In the rows, 128 means zero.
The rows below come in pairs that one turn or mirror swaps. Which row does each named row swap with?
The rows were stretched afterwards, more along some directions than others.
tok: [132 112 115 131 115 116 147 164 126 129 127 168 157 113 121 130 123 121
 126 109 120 135 126 112 108 136 155 157 129 125]
Duses: [148 124 148 139 115 129 143 157 136 101 129 138 141 118 122 142 131 144
 105  98 110 135 124 119 144 121 159 136 129 125]
Gevav: [144 126 113 113 112 129 133 111 125 113 103 141 134 141 120 132 120 122
 121  99 127 123 139 126 128 114 127 153 117 136]
Peza: [154 127 125 126  96 117 118 132 155 100 129 146 155 165  91 112 104 133
 127 109 154 138 151 135 123 147 147 133 122 121]
vidu: [138 130 113 118 112 132 127 113 129 114 106 152 136 142 122 132 120 126
 126 122 131 124 135 132 122 120 125 153 108 124]
pupaz: [120 121 128 102 124 119 120 134 121 130 120 136 134 151 119 120 114 119
 128 107 118 123 135 134 136 123  97 130 124 134]
Rup: [123 106 104 128  88 129 149 123 139 137 115 144 167 122 110 146 126 133
 133 130 160 153 149 119 150 141 174 129 140 122]
ter: [138 123 151 137 103 146 137 150 126 100 110 150 150 132 112 144 118 143
 112 103 114 141 121 101 154 121 169 147 128 122]
Rolu: [108 126 142 133 114 118 151 153 138 137 145 108 165 148 130 151 142 103
 112 122 127 138 150 108 121 132 151 117 147 148]
bada: [147 136 127 132 102 104 139 104 142 102 140 142 144 192  99 144 113 109
 130 121 140 149 157 110 145 141 129 121 123 115]
mipo: [167  88 116 100 106 102 138 140 131 104 141 108 136 110 125 121 107 120
 117 115 139 142 150 107 160 138 140 118 150 147]
Mur: [123 104 102 124  92 125 146 134 128 136 116 153 158 117 127 151 129 130
 130 126 158 150 143 105 144 136 169 136 145 122]
Nalaz: [144 108 118 130 125 125 143 157 117 121 122 178 142 115 113 124 113 129
 124 117 124 139 125 116 116 135 156 163 127 118]
vono: [124 103 101 128  90 130 143 121 132 125 108 160 147 125 109 146 132 141
 128 124 153 149 144 113 152 149 160 126 139 116]
Kav: [103 122 145 132 114 125 145 149 139 158 145 100 166 133 130 152 136 105
 121 137 138 137 143 114 123 133 153 112 146 142]
fas: [122 100  95 128  96 125 155 119 135 132 121 159 158 128 123 156 128 133
 131 139 167 151 154 104 147 156 167 131 147 118]
tovev: [127 124 128 108 133 126 109 143 112 130 126 122 132 141 113 122 110 111
 136 114 114 135 134 138 143 115 106 128 119 136]
beso: [137 136 135 142 104 105 135 108 144 113 135 144 145 194  93 150 120 107
 122 128 136 149 155 107 143 143 126 119 117 110]
nunav: [166  84 110  96 116 113 143 143 117 113 136 113 128  93 139 125 105 125
 116 116 141 129 142 105 155 134 149 134 137 150]
pil: [135 150 128 137 110 122 122 154 130 130 138 156 159 141 139 143 114 121
 137 130 148 139 131 122 114 109 147 155 108 125]
volip: [126 161 138 148 116 121 127 160 131 126 141 154 166 157 136 149 112 108
 132 137 151 143 130 119 112 111 157 160 102 122]
dol: [132 118 125 133 123 119 148 164 132 134 127 165 162 124 123 133 124 111
 127 110 134 133 129 118 104 132 159 164 126 130]
Tob: [129 125 122 103 129 119 113 143 118 128 126 130 132 152 118 122 110 110
 134 105 124 129 138 139 139 124  98 133 123 142]
Sugo: [163  90 111  93  97 112 145 141 124 110 140 111 140  95 135 114  94 125
 115 120 153 133 140 106 159 140 158 132 142 150]
fem: [118 113 106 138 101 135 141 129 122 130 113 152 151 131 108 152 131 129
 133 131 151 154 144 112 144 140 167 138 136 116]
Sil: [106 127 146 131 115 121 153 148 134 140 137 115 164 151 121 149 136 110
 111 123 136 138 151 110 127 133 155 117 143 145]
Tafif: [159 132 129 142  96 116 120 133 153  88 133 146 151 167  89 115 104 136
 116 115 148 138 147 132 120 151 159 136 124 109]
Buta: [162 124 128 136  96 116 116 132 153  93 135 149 154 163  94 116 104 134
 120 114 160 136 151 128 123 153 158 140 130 110]
viza: [148 106 144 128 103 133 150 156 130 103 114 152 142 125 112 136 119 142
 107  92 121 138 138 107 146 126 180 136 131 127]
Puf: [148 128 108 107 113 113 132 116 133 115 109 131 131 147 123 121 118 110
 122 117 145 117 146 139 123 129 121 145 120 144]
vugot: [154 100 131 130 111 116 131 113 143 133 140 107 150 146  83 139 124 100
 130 129 143 135 151 117 140 154 142 120 143 114]
tipa: [156 104 124 135 123 118 124 115 150 123 134 119 149 144  83 133 118 101
 125 137 151 128 141 123 144 150 141 132 139 109]
semur: [156 120 122 133  88 117 129 127 158  88 137 150 155 159  95 115 108 140
 116 107 155 135 155 127 121 150 162 132 134 122]
gev: [123 100  96 127  88 138 146 122 131 137 114 152 147 117 113 157 128 141
 132 129 157 152 147 110 148 150 169 141 144 115]
nodoz: [149 116 123 161 122 115 116 133 145 101 146 142 133 153 102 144 100 125
 111 151 171 147 145 108 144 183 173 135 137  90]
ramog: [132 155 132 147 115 125 112 151 127 128 144 152 153 150 132 148 109 112
 135 138 148 143 129 121 118 110 143 157 101 122]
zav: [160 132 141 142  93 118 119 138 149 100 142 137 167 165  89 118 105 132
 129 120 149 144 153 126 113 141 167 136 132 118]
vodi: [169  90 116 101 109 109 134 137 120 104 134 102 133 118 124 111  98 115
 117 119 146 135 149 101 157 146 144 128 145 142]
tonum: [120 103  95 124  91 132 145 120 135 134 114 155 150 125 117 150 129 133
 132 133 165 143 146 119 140 144 165 136 142 121]
Toneb: [149 111 125 159 118 118 124 127 142  95 146 153 133 151 103 145 107 129
 109 137 160 149 148  95 137 178 174 140 140  91]
dudub: [114 112 138 141 106 109 169 147 143 123 138 157 167 135 132 168 112 122
 119 123 141 143 139  99 129 160 179 137 146 115]
seke: [136 111 120 137 110 121 155 160 134 132 128 165 160 119 110 133 122 125
 119 119 134 138 130 114 110 135 166 166 136 124]
lizi: [151 116 131 160 125 123 110 130 139  97 145 149 123 147 111 150 100 130
 113 145 157 143 142 104 143 174 166 145 139  95]
mufe: [131 153 132 141 111 128 116 150 131 132 141 154 160 149 129 146 108 112
 135 140 151 144 129 123 125 108 147 157  99 116]
dofeb: [131 149 127 138 111 115 128 159 129 135 142 147 178 149 133 139 107 105
 137 135 157 145 141 123 115 114 151 158 105 135]
mebu: [142 133 127 146 104 110 148 110 151  99 137 153 145 188 110 158 122 112
 120 122 139 146 158 102 142 152 144 122 127 110]
Mevu: [141 116 139 162 114 122 124 133 144 108 148 134 140 151 105 155 114 125
 116 148 147 156 148  93 136 174 176 132 141  97]
laz: [157 132 126 135 101 109 124 138 154  92 136 152 162 164 100 111 106 128
 123 110 152 131 153 129 108 151 158 137 130 126]
Puse: [111 125 141 123 113 112 160 157 141 138 138 115 165 147 131 143 136 109
 111 116 129 134 154 114 120 130 150 116 149 156]
ligi: [150 119 108 114 114 125 130 118 122 118 114 127 132 120 132 130 115 122
 123 121 142 123 142 130 130 132 132 151 122 141]
Bibas: [100 113 132 128 115 120 154 153 129 149 143 117 170 127 140 148 133 113
 117 129 138 138 148 103 127 136 156 125 152 144]
pata: [141 123 147 134 106 139 140 162 128 103 114 144 152 131 109 140 124 143
 110  88 111 142 133 110 138 108 158 146 128 139]
vona: [143 115 137 120 112 136 134 148 134  93 105 154 143 129 113 125 120 139
 116  92 119 129 124 110 147 120 157 149 125 132]
tuz: [141 123 109 118 117 128 137 108 132 110 107 146 132 143 131 139 122 118
 125 116 133 120 142 130 124 129 133 157 125 137]
tapu: [122 123 128 106 126 122 128 136 118 130 121 142 134 146 122 124 114 118
 138 100 106 134 133 133 133 124 103 132 125 139]
puzog: [135 121 134 119 109 123 128 125 133 119 132 126 157 136 105 133  94 117
 133 114 136 127 131 135 131 130 141 136 112 116]
raka: [149 110 141 120  97 132 151 152 134 101 113 144 163 129 119 138 133 143
 118  88 112 137 139 107 144 112 167 135 136 142]
tozu: [147 121 132 157 129 113 119 129 145  97 142 158 128 165  98 139 102 122
 113 139 158 145 144 103 133 171 164 136 132  96]
silef: [143 135 128 137 104 107 150 109 147 107 143 150 147 183 115 153 118 110
 121 123 137 146 157 102 141 141 137 129 127 120]
Buver: [141 147 122 134 107 123 118 152 130 124 142 145 158 144 133 138 104 112
 135 136 153 140 136 127 119 116 149 154 100 121]
Forud: [180  89 122  98 113 112 135 144 123 106 139 103 135  98 134 112  93 116
 118 113 144 127 149 119 152 132 162 131 136 148]
Sosi: [133 120 144 132  95 137 142 167 128 105 107 151 161 136 109 126 125 140
 112  97 124 143 129 102 135 117 172 143 130 128]
beti: [150 107 129 136 113 119 127 121 148 134 136 103 158 143  85 141 124 103
 124 128 147 124 149 119 136 153 143 119 142 118]
Fev: [142 122 108 115 113 127 133 108 142 112 107 140 134 136 127 135 125 118
 121 116 137 120 140 131 128 130 133 150 121 131]
Bira: [158 103 131 133 115 117 135 120 152 125 136 115 160 144  87 131 121 106
 120 137 158 128 152 122 137 152 155 117 147 118]
filud: [144 137 129 139 100 104 145 107 150 102 143 148 151 192 109 151 122 111
 126 115 137 146 162 106 137 140 132 122 131 127]
zutib: [144 130 125 140 106 112 144 101 142 104 139 146 140 176 109 153 124 118
 127 118 131 146 156 100 141 140 136 121 129 116]
zona: [173  89 111 109 120 108 136 138 125 110 152 106 118  93 129 128 102 132
 115 119 146 135 141 120 171 151 142 122 144 133]
regam: [145 119 133 163 118 123 110 128 138 106 146 140 131 155  89 147 107 126
 118 146 154 147 146 102 136 176 167 130 136  90]
Gep: [162  84 122 104  90 119 148 144 125 119 143  95 143  92 124 127 108 132
 118 125 145 139 148  95 155 145 172 131 155 147]
fezi: [140 125 115 118 118 126 130 116 127 126 107 138 120 130 123 136 112 122
 117 126 134 124 134 132 133 129 129 154 112 127]
Direl: [131 124 125  98 129 116 114 143 110 128 126 131 135 141 124 114 105 111
 137 112 123 133 136 138 140 120 105 134 120 141]

tok swaps with beti
Bira swaps with Nalaz
mipo swaps with pata
puzog swaps with dudub

